One turn sends every row of this set to another row. A few are shown first. Where does it send the rows asked after them?
Zare: [  4.6  -7.4 -11.9   9.9  -6.3 -10.2 -10.3 -16.2  23.5  -6.4  10.3  14.9
  32.6 -17.5  29.7  29.3 -28.5 -15.1  -9.8   4.7   2.9  46.4  16.1 -29.5
   9.1  27.2  -3.4 -24.4   2.8 -12.7]
fifi: [-36.3  -3.1  -6.8 -13.8 -25.9  14.3  11.3  15.8   1.8  58.9  14.9   1.9
  15.3  22.8  20.7   3.6  -3.1 -18.9   4.7  24.4  22.0  56.6  -2.4  -3.1
  39.7  -7.6  12.2 -12.3   7.2  23.0]
Vos: [ -5.5  32.0 -12.6   8.5   8.9   6.7  42.3   9.6  26.2  -1.3   2.2  14.7
 -17.5 -10.3  14.8 -21.0  15.2 -14.6  -1.9  -4.2 -15.6  -2.4 -24.2  -1.0
   4.8  32.2  -0.6  -2.6  55.0  -4.2]
konag: [  5.2  33.1 -17.3  15.4  -1.0  -6.6  33.2   8.7  30.6  -2.6   2.1  12.6
  -4.8  -8.3  13.1 -10.4  16.8   8.7  12.0   0.9 -26.8   0.9 -18.5  -0.5
 -10.7  41.8   7.5  -4.2  39.9 -17.3]
Zad: [  6.4 -40.1 -19.3   5.1 -29.0 -26.8   1.7  17.0  27.2  14.7  13.8  38.8
  -5.4 -16.5  20.9   2.2 -60.6 -23.4  -6.7 -14.0  -8.2  36.7  -0.9 -11.0
   0.6 -15.6   5.4  -8.9  -6.7 -14.2]
Pez: [ 13.1  29.8 -20.2  -3.4   2.6  -2.6  43.5  -6.4  20.7 -13.8  13.3  10.5
  -8.0 -17.2  29.1 -21.4   5.8  13.1  29.9  -6.7 -28.1   1.1   3.1  20.0
  -6.7   8.4   4.6  -3.9  33.7 -29.3]
vir: [ 19.7 -41.3  -2.1  -8.8 -23.7  -0.4  22.7  -6.8  11.7  28.3  20.2  26.3
 -20.9  15.4  -9.9 -37.4 -38.6  -3.0   7.1   6.6  -3.6  18.2   2.3  24.4
  13.8 -51.6  11.5   0.3  14.2   4.7]
sokoz: [ 15.4 -17.0   2.0 -18.8 -31.1 -45.7  -0.7 -16.5  20.9  25.9  17.4  30.4
  14.5  -8.8  10.8 -16.9 -39.6 -20.6   7.5 -11.7  11.5  30.1   7.0 -10.2
 -11.9   9.9   3.6  -6.5 -33.6  -8.7]
nes: [  3.5 -24.1 -28.9  -3.4 -50.3  16.4  15.0 -33.8  -9.3  43.5  14.8  35.5
  -6.3  21.4 -25.6 -24.4 -29.3   4.6  22.8  -7.9  12.9  -6.5   5.4  16.6
  26.2 -19.5  16.9 -17.2  10.8  -2.1]
loma: [-26.9 -11.5  -9.3  -4.9 -32.8 -21.7 -16.8  11.3  19.1  45.3  13.9   6.3
  12.8   7.5  17.1  13.7 -36.4 -28.3  -9.3  -6.2  13.7  58.4  -9.6 -19.8
  19.1  12.3  20.0 -29.1   7.4  17.3]
tonav: [-21.9  -1.8 -21.4  15.1 -12.2  38.2  10.3 -14.5  -6.6   9.1   8.6  13.1
  23.5  24.8  19.4  10.0  17.3   1.8 -15.2  32.8   9.8  38.3 -25.1 -14.3
  31.7  24.6  10.4  -2.5  29.8   7.0]
Sifov: [  2.6  12.1 -22.9   4.5   4.5  -4.0  28.8   4.2  41.3 -13.6   5.7   4.3
  -2.2 -37.9  19.8 -20.0  15.8  -2.2  -4.8 -13.9 -28.3   5.9 -21.5   4.7
  11.0  20.1   0.7 -21.3  43.8 -10.0]
legu: [-22.6   0.8 -24.5   7.8 -38.4  41.4  19.6  -9.1 -18.0  53.9  15.3  32.9
  26.4  12.3   1.8   5.3   1.4  -1.2  22.0  23.7  12.9   9.9  11.7   0.9
  43.0  -6.5   0.7 -14.2   1.4   2.4]
ruk: [ -3.7  26.4 -23.1   7.4  13.9   1.8  35.8  -5.1  34.7 -14.4   9.0  19.4
  -3.8 -34.4  22.7 -13.3   2.8 -12.5  -1.6 -17.4 -16.1   2.9 -19.2  -1.8
   4.3  24.2  -1.5 -17.1  48.7 -13.2]
temut: [ 10.1  27.6 -15.6  -7.2  13.3  -3.5  45.1  -5.4  27.0 -14.6  10.3  17.0
 -13.1 -31.6  28.5 -20.2  -5.0 -17.0  13.4 -18.7 -16.8   1.7   7.1  12.9
  -0.1   7.9  -7.3  -7.5  41.1 -18.9]
kivu: [ 12.5 -40.0  -4.1 -17.3 -38.1  20.6  28.2 -12.4 -18.1  28.6  -3.7  11.8
 -31.9  25.3   6.8 -41.3 -13.2  11.3   1.2  -0.3  26.8  20.0   0.1   7.3
  13.3 -27.8  -3.8   7.2  15.6   7.9]
vumo: [-26.9  -2.4 -20.0   7.9 -37.3  48.8  17.5 -14.1   6.5  30.7  29.7  17.7
  11.5  30.3 -35.5  11.2   4.8  11.4  -0.8  17.7   6.2  25.4 -13.8  13.0
  28.4  -0.7   5.7 -19.2   2.0  10.8]
rez: [ -1.0 -18.2 -14.0   7.9 -52.3 -23.4 -17.3  -6.0  -5.4  33.4   9.0  28.9
 -11.5   6.6 -10.6  -6.4 -59.9 -13.1  14.5 -22.5  -2.4   4.4  12.4 -13.4
   6.9   5.3  10.5 -29.0   1.8  -7.1]
Vuni: [-24.7 -12.4  -2.3  -1.2 -28.3  19.1  20.7 -15.0 -28.5  36.4  29.1  20.6
  25.3  22.9  17.8 -25.5  13.6   8.7   0.6  28.3  10.0  32.3 -35.0   3.3
  25.7  -0.3  17.2  11.3   9.3  16.6]
motin: [  2.6 -26.5  -1.7  -3.6 -44.9  10.9  21.9  -6.0   1.4  27.1  25.1   9.7
 -35.2  39.0 -44.3 -15.8 -34.1   6.3  10.9   2.0  -2.1  18.9   8.8  20.1
  12.3  -6.2  14.3  -9.0   4.9  -0.1]
Num: [-18.4   2.8 -26.4  18.8 -25.4   8.1  -3.8  27.5  23.9  32.0   8.9  41.4
  34.2   1.7  25.9  32.3  -9.8 -31.2 -22.3  11.6  -3.2  40.7 -18.5 -11.3
   9.8   5.6  -0.9  -4.3  -5.3  12.3]
Mot: [ -3.7 -18.6  -7.4  -1.7 -42.7 -13.6   7.2  10.9   0.1  12.0  25.2  15.1
 -18.1   5.4  -2.4  19.9 -62.1 -11.6  11.9 -15.8 -10.5  41.5  33.7   2.7
   2.8   4.3   0.3 -14.9 -18.0 -20.2]
Gan: [ 18.7 -30.6 -14.9 -20.1 -41.0 -15.9  -2.8  -6.2   9.8  12.7  -6.8  23.0
 -18.6  -5.4  25.5 -13.2 -43.9 -12.0  -2.2 -31.1  23.1  27.1  14.7 -13.5
 -10.2  -9.6 -16.1 -11.7 -16.5  -7.3]
fili: [ -1.4 -32.8 -24.6 -25.8 -35.6 -22.1   1.6 -19.5  30.0  39.0  17.2  15.5
  -4.8   5.9  -1.2 -13.8 -49.5 -18.5   2.9 -28.4  26.9  46.3  -0.7   6.6
  16.9 -14.1  28.5 -27.1   3.3   3.7]
Movug: [-10.2  -2.6   4.0  11.8 -23.0 -19.1  -4.8 -13.3  -2.3  30.1  25.8  23.5
  58.2 -13.5  26.0  15.3  -9.1 -11.7 -11.7  14.0   7.3  49.0  -9.7 -16.6
   8.6  26.3   8.8  -9.3  -2.9  13.3]
vekim: [ 30.1 -16.5  -4.9 -28.3 -16.6 -23.1   2.7 -19.5  26.1  -6.2   3.7  10.5
 -25.0  15.1   6.7 -23.5 -44.2 -17.8  18.3  -8.8   7.3  20.3  29.0  -2.9
  -5.7  -7.0  -6.2  -9.3 -13.5 -21.5]
mozom: [  7.8  24.6 -26.5   5.9   0.9  -9.3  33.8  -5.4  37.8 -16.0  10.6  14.2
  -2.0 -24.8  20.6 -16.2   3.5  15.9  17.8 -12.4 -25.4  -1.3 -17.2   2.6
 -10.3  26.8   5.2 -14.1  32.9 -29.5]
Fuvi: [ -7.4 -10.7   2.2  10.6 -26.6  39.5  10.1  -9.2 -13.5  39.5  -1.6   8.0
  21.6  15.4  12.0  -2.4  20.5  10.3 -18.5  25.6  24.2  31.5 -15.6  -9.6
  24.5  -3.4 -10.3  -7.2  26.0  30.7]
goz: [ 16.6  24.6 -21.3 -13.0   3.5  -4.9  34.2   1.0  31.4 -16.6   8.8   5.0
  -5.6 -33.1  31.3 -19.8  10.8 -12.7   8.4 -23.7 -26.2   6.4   5.1  26.6
   5.0   2.9  -3.4 -11.1  35.0 -13.2]
topud: [-27.9   5.3  -8.9  19.9 -43.0   0.2 -12.2  17.8 -14.4  43.6   8.8  27.2
  22.4  -1.2  15.3  23.0 -30.8 -19.6  13.6   8.5  -4.2  20.1  18.8 -28.3
  24.7  16.5  -6.2 -25.4  -8.1  -1.7]
lumip: [ 11.9  39.1  -9.0   4.7   0.3  -1.6  45.8   9.7  13.7  -2.2   6.3   6.9
 -10.4  -0.9  23.6 -16.8  18.1   7.3  22.7   6.2 -27.3   1.8  -0.1  17.6
  -7.6  25.5   6.1   6.3  40.5 -16.8]
famop: [ -0.2 -26.6  -5.8 -32.0 -35.4 -11.6  22.4 -17.6  -4.4  29.8  21.8  26.4
 -15.9  25.5   1.8 -56.0 -18.8   1.7  20.1   3.4  15.4  14.1 -17.7  13.0
   4.2 -17.7  11.8  12.1 -20.5  -4.3]
dab: [  9.3  33.5  -5.7  -6.3  10.6   2.1  52.3  10.5  18.5  -1.8   1.7  12.8
 -27.4  -7.2  20.8 -28.4   7.7 -19.9  12.3  -5.6 -15.9  -1.3   2.1  14.4
   1.2  14.8  -3.9   7.3  47.5  -8.9]
Telim: [ -3.3   2.4  -8.4   4.7 -20.4  38.7  16.8   3.9   7.0  46.4  17.4  29.5
  19.0  32.3  -3.2  -8.3  12.3 -12.9  -7.0  31.5   0.4  22.3 -16.8  22.9
  24.0 -34.4   6.4   4.0  16.1  30.6]
Pofop: [-12.2 -24.4 -22.1 -35.0 -28.0  14.2  29.6 -15.9  12.4  54.1  19.9  12.4
  -2.4  21.4   3.6 -22.4 -17.8  -9.9  18.4   4.4  33.1  43.5   4.9  20.5
  38.0 -32.0  19.3  -8.3   2.2  10.5]
levev: [  2.0  14.4 -14.7   5.8  -0.4  -0.3  43.2  22.3  32.1   2.4  -4.5   5.0
 -17.4 -14.4  15.6 -21.2  27.0  -9.0  -4.7  -2.9 -23.9   3.6 -20.0   5.5
  10.7  35.3   5.4   1.2  47.8  -7.2]
nupub: [-32.4   5.1 -26.8  10.0 -35.8  24.5   0.6   4.6   5.7  14.7  31.1  22.7
  28.5  -3.5   6.9  45.7 -22.2  -6.3   0.2   1.3  -3.6  45.8   9.4  -6.0
  18.6  10.9  -7.6 -27.1 -21.1  -8.3]
fasu: [  3.9 -11.0 -15.8 -23.2 -21.3  28.1  23.2 -16.9  -4.9   8.5   2.4  10.6
 -34.6  56.3  -0.9 -40.2   1.8  -0.4  11.8  19.4  14.6  11.9 -11.1  12.0
  15.5 -10.2   7.3  11.8  12.4  -0.8]
bor: [ 15.7  25.0 -15.1 -11.1  -2.2  -2.6  49.1  18.8  20.5  -3.3  -2.8   4.9
 -21.8 -10.0  26.6 -22.4  22.3 -18.6   8.5 -11.7 -21.8   5.1   4.8  29.3
   3.8  16.7   0.3   8.9  38.5  -8.2]
Gozor: [ -1.2  -0.8  -8.0   7.3 -30.6   3.6 -18.6  -4.0  13.7  21.4  -4.9  19.3
  33.8 -15.5  28.5  23.4 -11.2 -13.6 -23.1  -6.3  20.9  40.8   1.5 -30.0
   1.0  12.2 -23.0 -27.4  -5.1  15.2]

temut moves to dab
nes moves to legu
Mot moves to motin
And these:
vekim moves to fasu
Movug moves to sokoz
loma moves to fili
Sifov moves to goz
Num moves to Zad
konag moves to mozom
kivu moves to Fuvi

